One vector is turned by the same rotation once a tick. Each row is the vector after some number of ticks, and that number follows the row.
The counts run from 0 to 122.
[  9 -10 -14  26   2 -12 -10   3   9   4 -27  -8  11 -10 -22  12  32 -11
  12  -9  -9   3   9   2   0  -4   2  27  12 -23  -9  -3   1 -13   2 -19
  12  15  20  10   2  -5   7 -10  21   1  33  17   4 -11 -21   9   2 -20
  -1  13  -2 -11  -3  -8  -7  -9 -22  -1  -4 -24  -1  -4  22] : 20
[  6 -19 -16   3  13 -31   5   5  36   1 -18  -9   9 -22  -7  14  19  -8
  21 -17 -13   0   6  -8  -1  -6  -9 -11  18   5  -5   5   1 -24  -9 -17
  -4  -6  25  18   6  -3  10   1  -6  11  31   2  -4   6 -26  10  15 -25
 -15 -16  -8   4   4  -2   6  -7 -16  -6   6   0 -12  -3  -5] : 16
[  6   9   7  -6 -11 -21  11 -23  -9  -1   3 -10  -9   9   5   1  29  18
   9 -12  -2  14  -1  -9 -16   2  15 -22  -7  34  12   0 -12 -12 -30   2
 -24   0 -23 -18   2  16  12   1 -14   5 -14  -2  24 -15  18 -10  -3   3
   3  -3  13  18  -7  -3   4   1  10   7  14  19 -12  -2 -27] : 71
[ 23  -7 -33   5  11   7 -19   9  -6  -1   5  -4   3   1 -16  -1  -2   2
  11   6  -4  22  10  11 -11  -3 -15  28  19  -7   1  16  -1   3   9 -21
   5 -10   9  17   7 -16 -13  11  30 -15   8  -4  -2   7 -23 -10   7 -13
  -7  -8 -32  -5  -3  -4  -5   4  -7 -13  22  14  -1  -4  33] : 30
[  0  -7  -4 -25   2 -35   1  -8  18  15 -10 -16   4 -20  -6   1  12   7
   2   5   8  -6   3 -13  -6   5   6 -41  10  28  -6   3 -15  -8 -13   6
 -17 -13  -1 -23  16  10  27   9 -25  18 -15  -5  16   2 -13  -6 -15   9
 -10  -9  -3   0   6   0   4  -3  -1  17 -11  12  -6   9 -21] : 1
[  1  -6  -4  10   4  13  -8  11  -6   2  -1   0  27 -11 -14  -4 -17   1
 -16   5   5   0 -10 -21  13 -11   1  11  28   3 -15  -6  -3  18  21   7
 -10   0  -2 -20   9   5   3 -14   6 -10 -17  -2 -13  11   2  -2 -20   3
  -3  18  10 -26  -2 -20 -16 -28 -22   7 -17  -8   4   6  31] : 120
[ 10  11 -10  -1 -30 -24  18 -36 -23  15 -15  -8 -16  -2 -15 -22  20  17
  -2   5  16  -8   3   9  -8   0  30   1 -11  12  11 -11   2  -5  -5   7
  -7   7 -23  -2   0   5  23  11  11  11   1   2  29 -10   4   1 -30   2
   7   6   2  -1 -10   0  -2  19   9  20   4   8  -6   0  -6] : 75
[ -3  15   8   1 -18 -21   5 -23 -28   5  -6  -5  -8   8  -7   0  30  16
   1 -10   5  -5   9   2 -11   6  26  -3 -12  17   5  -8  -5   0 -23   5
 -11  18 -26 -18   0  13  18  -6  -4  -3  -5  12  33 -21  18  -6 -18   9
  15  18  15   2  -9  -9  -9  -1   7  22   1   0  -4   4  -9] : 73
[  6 -10  -7  -8   1 -12 -28   9  28  14  -9 -16  13   4  -3  -5   2 -14
  18  22 -13   5   2  19  -5   1 -15  -7   8  -6  -1  13   3 -28  12  -6
  10  -2  16  25  -3  -3 -14  10   6  -5  21   3  -3  -9 -32  -1   8   1
 -40 -15 -24  10  14   2   6  16 -15 -18  10   5  12  -3  -1] : 100
[ -9 -20  -5 -20  11 -45  -3  -5  12   5 -17  -5 -19 -10  -2   9  18 -17
  13 -10  -4 -27   2   7  -4  23   5 -22   1  15   3   7   1 -12 -16   2
  -2  -3   6  27 -13  10  16  18 -24   7   7   0  27   4  -8   6   6   8
 -13 -13   1  18   7   5  -1  13  -4  12   7   6   2  -2 -20] : 86
[ 21 -14 -21  12  12 -15  -8   5  20   1  -9 -11   0  -5 -14   9  13  -4
  23  -4 -13  20  13   2  -3  -9 -18  10  17   1   1   6  -2 -22  -3 -20
   2 -12  23  20   3  -7  -9   3  20  -2  27  -1  -3   1 -28   6  17 -25
 -17 -15 -24   4   0   1   5   3 -19 -15  22   9  -5 -12  13] : 23
[ -5   1   0  -6  -7 -37   4 -17 -21  10 -28  -7 -23  -7 -14   2  27  -3
  -2  -3   7 -37   7  11  -1  10  22   1   0   9   3   0   1   1 -11   2
   5  13 -10   8  -5  10  26   0  -5   4   3  12  38  -9   4   1 -18  10
  12  10   7  -1  -1  -2 -15   7   0  29 -10 -12   2   3   0] : 81
[-12   1  13   8  24  10  -5  17  -5 -12  11   8   1   0  17   6 -15  -6
  -6 -11 -16   2 -26 -12  10  -4  -5  -1  12 -17 -15   9  -2  30  -1  20
 -17  18 -15  -6 -19  14  -6 -16 -14 -11 -24  -1 -29  26  38  13  -7  21
  -4  13  18   3   4 -19   1 -20   5  -6   4  17   5   1  12] : 49
[  7  16  -3  -2 -24 -19  11 -31 -29  10 -17  -9 -12   2 -12 -10  29  14
  -3  -2  11  -8   4   7  -9   4  31   3 -13  12   9  -8   2   0 -13   0
 -10  10 -27 -13   0  11  16   1   7   1  -1   3  32 -18  11  -1 -28   5
  13  13  11  -1 -10  -6 -10   8   9  25   2  -3  -3   3  -4] : 74
[  3  18  13  14  -4  -2  11 -18   7 -10  12  -4  -1  17  18   4  13  19
  12 -10 -18  33  -6  -9 -14 -11   4 -23  -8  15   9  -6  -5  -8 -21  11
 -26   9 -15 -17  -8  15   2   1 -14   1  -9   2  -5  -7  23   9  -7  -1
  -6   6  16  16  -5  -2  15   1  14  -6  17  27  -8  -7 -27] : 63
[ -7  -4   9   1  25  14  -5  24   4 -12  18  10   1  -3  19   3 -26  -5
   0 -15 -19   2 -20 -12  15  -7 -10  -7   8  -9  -5  11  -8  23  -4  16
 -24   7  -6  -4 -16  11  -3  -9 -25  -9 -31  -8 -27  33  31  13   0  16
  -9   3  14   5   2 -22   2 -11   5  -6  11  27   4   6   4] : 48
[ 12   2 -14  -5  -2   4 -36   6  13  11   0 -15  27   4 -10 -11 -15  -3
   7  28   3  20   6  10 -10   5 -15   4   7  -5  -8   5  -2 -15  23  -1
   8  -9  10   5   4 -10 -18   9  16 -12   3  -3 -13 -18 -30 -14 -10   6
 -36  -7 -17 -11   6  -3  -2   5 -16 -14   3   5  14   6  13] : 107
[ -2  -1  -9   9  16  27 -13  19 -27  -4   1   6  10  -2  -4  -8 -17  -5
 -13   4   0 -12 -17   3   9  -2  -1  26  13 -23 -12   9   1  39  18   9
  -2  12 -14   5 -12   1   0  -7   4 -17 -20  -1 -24  27  24   4 -13  20
   1  14   4 -11  -7 -20 -19  -6  -2  -1   4   9  14   6  37] : 43
[ 15 -10 -19  20  -3 -12  -6   2  12   7 -22 -13   2 -10 -22   8  20  -7
  15   0  -7   4  10   4   0  -4   1  24  16 -20  -7  -2   6 -16   8 -24
  14  10  18  21   3 -12  -1  -4  33  -5  38  10   0 -12 -26   8   1 -27
  -4   1 -12  -8  -7  -3  -3  -3 -19  -3   4 -17  -6  -1  29] : 21
[ -5  19  20  27 -12  17  10 -12  -6  -2  -2   1   7   7   7  -4   6   8
  -2  -2  -8  21 -21  -8   3 -15  13   7 -10 -20  -1  -7  -1  16   0  19
 -20  35 -25 -21 -14  13   1 -17  -1   3  -2  11 -20  -3  33  17 -21   8
   2  27  27  -1 -11  -7  11  -4  13  -5   2   7   3  -5  -1] : 58
[  6 -10  -1  25   6 -18 -10   8  12  -2 -23  -6  11 -12 -15  22  33 -10
  16 -15 -15  -7   9  -2  -6   3  -5  13  14 -10 -21   0   1 -13 -12 -19
  12  14  21  10   1  -5   6 -20   3   2  25  23   5  -9 -12   6   5 -21
   1   7   2  -6   2  -8  -8 -17 -21   0  -6 -29  -3   1  23] : 19
[ -1  19  23  19 -22  -1  11 -25  -8  -2   1  -2   2  11   5   6  28  16
   9 -10 -10  18  -5  -3 -11  -8  13  -7 -10   6   5  -7  -9  -3 -21  11
 -23  30 -25 -24  -4  13   4 -20  -9  -1  -4  16   4 -20  28   6 -13   7
   6  21  20   8  -8  -9   4  -1  13   4   7   7  -4  -3 -11] : 65
[ -1   3  18   9   8  14   8   3  14 -12  10   5   1   0  17  -1 -14   5
   3  -9 -17  27 -22 -15   6 -16 -11 -18   0  -8   9   2   1   9  -6  17
 -31  13 -14  -7 -15  11  -4  -2 -20  -4 -12  -7 -30  16  20  20   1   6
 -17   1  17  16  -1  -6  17  -4  11 -10  13  31  -5  -3 -18] : 55
[  4  -5 -14 -28  -2 -23   3 -15  18  17  -1 -18   8 -19 -11  -8   5  12
   2  10  12  -1  -2 -12  -8  -2  14 -37   5  27  -6   5 -12 -16  -3   9
 -21 -19  -4 -19  11   9  28  18 -18  19  -9 -11  12   4 -24  -8 -20   2
 -12  -9 -13  -2   2   8   5   9  -2  17  -7  18  -7   3 -19] : 0
[  4 -12  -4 -10   9 -12 -30  15  28   5   0 -19   9   5   3   7   9 -15
  24  21 -16   8   8  12  -7  10 -18 -17  11   1  -5  12  -7 -27   4  -5
   7   0  17  17  -2  -5 -19   3 -10 -13  10   6  -1 -18 -25  -4  14   2
 -38 -13 -13   9  14   2  10   5 -14 -17   3  11   7  -2   1] : 101
[ -1  -6  -9  -6  -9 -21   8 -17   4  21 -36 -17  10 -30 -26 -10  12   1
  -7  -1  18 -20   1  -6   7  -3  27 -10   6  -1 -15 -14  -1  -7   7   2
  -6   1   2 -15  14   5  30   3   1  18   5   2   9   2 -19   3 -32  -5
  -3  10   0 -22  -3   1  -7   3  -4  22 -23 -19   0  12   0] : 5
[ 17  -2 -18   0  -4  13 -20  11 -10  12   3 -14  29   2 -16 -23 -20   7
  -6  20  14  15   0  -6   1  -8  -6   9  21  -5 -11   1  -8   5  28   3
  -3 -15  -2 -15  14 -10  -5   3  24 -16 -13 -20 -17   1 -21 -14 -23   3
 -23   1 -13 -28   3 -10 -13  -3 -21   0 -11   4   7   5  28] : 114
[  5  -4   1   5  12   6 -20  21 -10  -4   2   1  27  -7  -7   1 -12   1
 -13  -7   3  -4 -10 -21   9  -7  -5  -2  30   9 -18   1 -10  16   6  14
 -15   1   2 -18  12   2   1 -21  -9 -13 -25  -3  -8  14   7  -9 -12   8
  -4  11  12 -23  -3 -19 -23 -30 -20  11 -20  -8   3   2  32] : 119
[  2 -11 -16  -6  19  19   2  13  -2 -10  10   5  -5  -3   3 -13 -33  -4
   2  -2  -6  15 -23  -4  10  -7  -7   8  12 -16   0   8   2  28  19  13
 -22  -8  -9  10  -9   0  -1  15   0 -10 -21 -20 -30  35  15  15  -2   7
 -16  -7 -12   3   0  -9   3   4   6  -2  17  36   4   1   9] : 46
[  7   1 -13 -23 -15 -33  22 -28 -12  12  -7  -8 -17  -7  -6 -15   9  10
   6  -1  11  -3   2   8 -13  10  20 -15  -2  27  17   0  -1 -10 -16   3
 -18 -14 -16   6  -1   5  25  23  -2   8   0 -12  37  -3  -6   2 -12  -2
  -8  -8  -9  12  -1   7   2  21  10  17  16  25 -11  -2 -27] : 77
[ 14 -10 -30  -9  18  14 -14  14 -13  -1  17   4  -3  -1  -8 -14 -27   4
   2   8   2  15  -3   8   5  -5 -13  18  18  -8  -1  14  -6  19  10  -5
  -4 -22   1  12  -5  -8  -8  14  13 -20 -12 -18  -7  25  -1   1  -1   3
 -11 -11 -27  -2  -3 -15 -11  10  -5  -2  26  35   0  -1  32] : 38
[ 12  12   2  -5 -14 -16  20 -24  -1   1   4  -7 -14  11   7  -1  16  24
   8  -4  -1  24   2  -4 -16   0  14 -18  -8  27  17  -8  -3 -10 -27   7
 -29  -1 -19 -15   3  13  12   6  -8   3  -9  -5  23 -10   9  -1  -8  -2
  -4  -2   5  16  -3  -5  12  14  17   6  21  33 -13  -9 -29] : 70
[ 18 -11 -25   9   5 -10  -6   1  16   9 -20 -15   6  -6 -19   0  16  -7
  19  -2  -7  14  10   6  -7  -8  -9  14  13 -11  -1   2   7 -23   7 -26
   7  -6  23  26   6 -14  -2   3  32  -1  35   2  -6  -4 -29  12  12 -29
 -15  -8 -21   0  -2   2  -1   3 -21  -9  17   1  -9  -8  18] : 22
[  2  -4   1  -4  15  -4 -44  27   4   0  14 -15  29   7   1   4  -5  -1
  11  14  -7  12   6  -3  -6   5 -13 -15  26  19 -18  17 -15 -12  -3   4
  -3 -11  13  -8   7   0 -17 -15  -7 -25 -22  -1 -10 -14 -13 -26   1  13
 -25  -4  -8 -15   7 -16 -14 -15 -19 -11  -7   7   7  -1  17] : 110
